[-4.62  5.42 -3.43 -2.88  4.84  8.56] : z_689
[ 4.76 -6.65 -3.80  1.44 -7.56  4.13] : z_693
[ 4.14 -6.65  4.76  1.44 -3.80 -7.56] : z_543
[ 4.28 -1.47 -1.32  8.41 -6.96 -5.19] : z_323
perm: [-4.62 -3.43 -2.88  4.84  5.42  8.56]
z_689
perm: [-7.56 -3.80  1.44  4.76 -6.65  4.14]
z_543
perm: [ 8.56  4.84 -2.88 -3.43  5.42 -4.62]
z_689

[-3.05  1.14  1.84 -1.56  4.34  3.15  4.65  4.45  1.35  2.75  6.74 -3.52]  z_634
[-0.84  4.51  5.97  1.91  3.28  1.13  2.43 -2.09 -2.68  1.31  5.50  1.83]  z_373
[ 1.97  1.61  0.56  2.89 -1.01 -0.13  0.50  2.85  2.24 -0.59  1.05  5.24]  z_597
[-1.90  3.65  0.39 -5.03 -4.74 -4.51  0.01 -1.04 -7.29 -1.38 -3.55 -2.69]  z_693
[ 0.31  1.99 -0.13 -0.13 -0.79 -1.22  0.78  0.81  2.72  1.02  1.02 -0.51]  z_323
[ 3.50  1.87  1.11  4.43 -0.68  1.16  5.48 -0.99  0.00 -0.49  0.77  1.95]  z_281
[ 1.46  3.96  3.69  1.18 -2.45  0.41  1.55 -4.81 -0.59 -7.03 -0.03 -4.15]  z_833
[-4.52 -2.69 -1.37 -1.04 -3.55 -4.74 -1.90 -7.29  0.39  3.65 -5.03  0.01]  z_654
[-0.99  1.11  5.48  1.16 -0.50  1.87  0.00  4.43  3.50  0.77 -0.68  1.95]  z_689
[ 3.65 -1.38  0.01  0.39 -3.55 -1.04 -1.90 -2.69 -7.29 -4.74 -4.52 -5.03]  z_93
[ 1.11  5.48  1.87  3.50 -0.68 -0.99  0.76  1.16  4.43 -0.49  1.95  0.00]  z_543
perm: [ 1.95  3.50  1.87  1.11  4.43 -0.68  1.16  5.48 -0.99  0.00 -0.49  0.77]
z_281
perm: [-5.03 -4.52 -4.74 -7.29 -2.69 -1.90 -1.04 -3.55  0.39  0.01 -1.38  3.65]
z_93
perm: [ 0.00  1.95 -0.49  4.43  1.16  0.76 -0.99 -0.68  3.50  1.87  5.48  1.11]
z_543
perm: [-0.49  1.87  4.43 -0.68  1.16  3.50 -0.99  5.48  0.00  0.77  1.11  1.95]
z_281

[-1.62  1.44 -2.68 -3.35 -3.24 -2.36 -1.03 -2.90  0.37  5.93  5.90  6.00
 -4.52 -1.70 -4.56  2.63  3.81  1.25  1.26  1.91 -1.67  2.68  2.20  0.77
  2.27 -1.55 -2.72  2.18  3.76] = z_93
[-1.62 -1.55  2.20 -2.90 -2.68  1.44 -2.36  0.37  2.27  0.77  5.93 -1.70
  1.26  5.89  2.18 -3.35 -2.72  1.25 -1.03  6.00  2.63  3.76 -3.24 -4.52
 -4.56 -1.67  3.81  2.68  1.91] = z_323
[ 1.99  0.21  4.73  3.59  5.46  5.85 -1.02  3.88  0.33  1.26 -5.59  4.30
 -1.66 -0.52  0.95  7.16  0.44 -4.09  0.98 -0.10  1.04 -3.68  1.23  5.27
 -2.25 -1.06 -2.51 -3.26 -4.39] = z_833
[ 2.04 -1.48  7.56  1.74  4.17  8.00 -3.26  5.20  2.32  2.38 -0.69  4.37
 -0.32  4.18  3.10  5.17 -2.08 -4.46  0.62  5.58  3.28 -1.60 -1.64  2.39
 -6.69 -1.75  0.41 -0.78 -3.71] = z_459
[-1.81 -0.19 -2.90 -2.96 -4.27 -3.76  0.54 -2.57  0.33 -0.67  5.18 -3.47
  1.48  1.73 -0.07 -5.55 -0.55  3.55 -0.85  1.25 -0.07  3.68 -1.26 -4.51
  1.02  0.40  2.67  2.87  3.79] = z_373
[ 0.53  2.49 -3.45 -0.45 -2.41 -4.28  3.96 -1.98  0.93  0.50  5.38 -1.70
  3.21  0.48  0.31 -3.80  2.66  5.80  1.43 -0.09  0.11  4.45  2.07 -1.55
  6.00  3.62  3.18  4.24  5.78] = z_543
perm: [ 6.00 -4.52 -1.70 -4.56  2.63  3.81  1.25  1.26  1.91 -1.67  2.68  2.20
  0.77  2.27 -1.55 -2.72  2.18  3.76 -1.62  1.44 -2.68 -3.35 -3.24 -2.36
 -1.03 -2.90  0.37  5.93  5.90]
z_93
perm: [ 6.00  3.62  3.18  4.24  5.78  0.53  2.49 -3.45 -0.45 -2.41 -4.28  3.96
 -1.98  0.93  0.50  5.38 -1.70  3.21  0.48  0.31 -3.80  2.66  5.80  1.43
 -0.09  0.11  4.45  2.07 -1.55]
z_543
perm: [-6.69 -4.46 -3.71 -3.26 -2.08 -1.75 -1.64 -1.60 -1.48 -0.78 -0.69 -0.32
  0.41  0.62  1.74  2.04  2.32  2.38  2.39  3.10  3.28  4.17  4.18  4.37
  5.17  5.20  5.58  7.56  8.00]
z_459
perm: [ 1.91  2.68  3.81 -1.67 -4.56 -4.52 -3.24  3.76  2.63  6.00 -1.03  1.25
 -2.72 -3.35  2.18  5.89  1.26 -1.70  5.93  0.77  2.27  0.37 -2.36  1.44
 -2.68 -2.90  2.20 -1.55 -1.62]
z_323

